Each path below is one point turned by a fixed rotation once a step. After each direction that follows a path, write how fast that rotation turns it, in degrees each step (0 if it stays still).
Each turn is a multiple of 5 degrees from 10 to 175, or 0.
Each row of a path follows its step; steps can be skipped.
Path 1:
step 1: [-21.2  29.2 -26.5  30.1  22.9 -11.3   1.1 -21.7  23.1 -18.1  -7.2 -27.2
  22.5  24.3   2.6  57.3  11.0  -4.0 -32.3 -18.8 -38.8  -6.5  14.6 -18.1
  18.8 -13.2  19.3 -33.8   0.4 -17.7   6.8   3.4   9.0]
step 2: [ 15.5   1.5  -6.7  -7.5 -17.8  -2.0   8.7  -3.7   3.8   1.5 -27.8  15.3
  38.0  -1.4  -2.9 -20.9  30.2   1.0  29.3  42.0 -20.2  41.2 -23.2 -31.0
  17.8 -11.8   6.7  -8.1 -42.0 -32.7 -11.4  33.8 -16.4]
step 3: [ 13.1  41.5 -12.8 -19.4  -9.2   4.1  38.7  -2.9 -28.0 -13.5 -24.5  14.2
  -6.5  -3.0   1.4  -5.6   9.4  29.7 -30.4  -6.2  37.7 -11.6 -28.6  23.1
  -9.9 -32.9  19.9  17.8   6.3  22.0  34.6  35.3  14.0]
step 4: [ -3.6 -16.8 -14.0  53.7  24.7 -27.3  19.2   9.0   4.5 -29.3  11.3  -8.6
   6.5  22.4  -7.7  37.2  23.0 -17.1 -14.4  -0.7   0.5  -9.4 -17.1  15.8
  50.3 -43.6 -17.8 -22.7  11.1   2.7  -3.5 -12.4  22.5]
step 5: [ 25.4 -12.9 -29.9  -5.6   7.3 -13.0  -5.5 -14.9 -31.7 -28.6  10.7  -7.9
  27.9  16.5 -40.9 -12.2  40.0  -3.1  19.2  11.0 -41.5   0.8   0.2 -38.8
 -20.3   8.9  22.4  -2.4 -25.0 -36.0   8.4  15.4   4.9]
step 6: [ 39.1  15.9 -20.7 -33.6   9.2 -33.3  24.1  -5.3  16.2  -3.6 -29.8  35.4
  -6.4  -9.1  20.3  -9.4  18.6  49.0 -42.9  12.7  14.7  38.3  -1.3  10.6
   4.8  -3.3  19.4  16.1   2.8  -7.0  13.9  -3.6  -4.9]
step 7: [ 32.3  10.3 -13.1  52.8  13.4   8.2  20.6 -32.8  22.3 -13.8  34.7   1.8
  23.4  -8.7 -11.5  19.8   1.7 -11.7   3.7  -0.9   7.1  -0.4 -25.7  28.4
  26.8 -36.1 -21.9  29.7  21.4  25.7  29.4   8.2 -16.6]
step 8: [-12.9 -51.7 -14.6  13.5  -4.1 -19.1  20.0  24.0 -46.3 -29.1  12.0 -13.3
   3.9  -3.0 -41.8  -2.6  25.7 -29.9  -9.9 -10.4  -0.3  19.4  21.0 -37.2
  -1.3 -20.1  26.0  21.3   9.1 -13.9  -0.1   5.9 -20.0]
step 9: [ 25.5  -0.9 -10.8 -29.9  20.4 -40.2  24.8 -28.3   2.4  27.3 -12.9  14.0
  -6.0  30.1   8.1  28.1 -13.4  28.8  -7.8  -7.2 -39.8   9.6  -4.4  10.5
  -8.0  -0.7  55.7  27.7   9.0 -28.8   0.3 -17.3   2.4]
step 10: [ 24.5   3.5   1.8  30.5  -6.6  15.2 -12.1 -29.5  49.6  12.1   5.9  28.0
  50.8  11.0   7.0  10.0   4.3   8.7   3.9   0.0  19.7  45.3  16.1 -23.7
  12.9 -45.3  -2.2  10.6   5.4  17.7  28.9  -4.6  -2.7]
Directions:
[ -3.4  13.0  17.2  -9.4  12.2 -11.9   9.6  -0.7   3.5  12.1  -3.5  17.1
  -0.6  -7.2  -6.6   2.5  -3.5  -2.3 -11.6  -0.9   2.7  -9.9  -5.2  -0.2
  -5.5  -2.4  -2.6   0.0   6.7  -5.0  11.7  -8.0   8.7]
120
[  6.0   3.9  12.5   1.1  -5.8  -4.4  -7.1  -2.8  -3.0 -12.4  -4.9   3.4
   5.7 -14.6  23.1  10.4   2.6  -0.1   7.4  -4.2  -0.8   6.4  -3.5  -4.3
   0.3   5.9   2.5  15.8 -13.2  -1.4   6.8  -4.6   9.9]
95
[  6.1  -8.3 -10.3  -6.3   3.5  -9.7  -3.6  -3.3   0.5  -1.3  -6.6   4.0
   3.6  14.8   4.6   1.6   1.6  -1.1   8.8  -7.9 -12.0 -10.4  14.0 -10.8
  -9.4  -4.7  -0.5  -7.2   1.6   6.6  -3.9 -16.4  17.0]
85
[-15.0   9.9   2.8  -4.8  -5.8   4.5   8.0   0.5   3.9  -9.3 -17.9  -5.0
   4.7   0.9   9.0  -1.2   5.5   1.5   5.7   1.3  -0.5 -14.4  -5.8  -0.9
   6.2  -1.1  -3.3 -23.6  -7.2  -3.0   0.6  12.8   4.5]
25
[ -4.6  -2.5  -5.8  11.3   5.0  -1.8   2.3   2.8  14.7  -2.5 -10.5 -14.1
  -9.0 -11.1  -9.2  -3.5   1.6   9.3   7.6  -0.4  -1.8   6.5 -13.9  -0.9
 -16.7 -15.1   7.1   1.5  -4.3  -3.1   5.7 -10.3   3.5]
0
[ -0.3  18.0  -1.4  16.8  -4.3  -3.8   4.5  11.0  -9.3  -7.6  10.8   2.5
  -5.5   2.3   5.8 -11.1  -4.6  -5.6   5.1  -1.2  -1.2  -2.4  -5.5  -9.5
   8.3   2.2  11.4  -9.1   8.2   7.1   6.2 -16.4  -5.2]
100
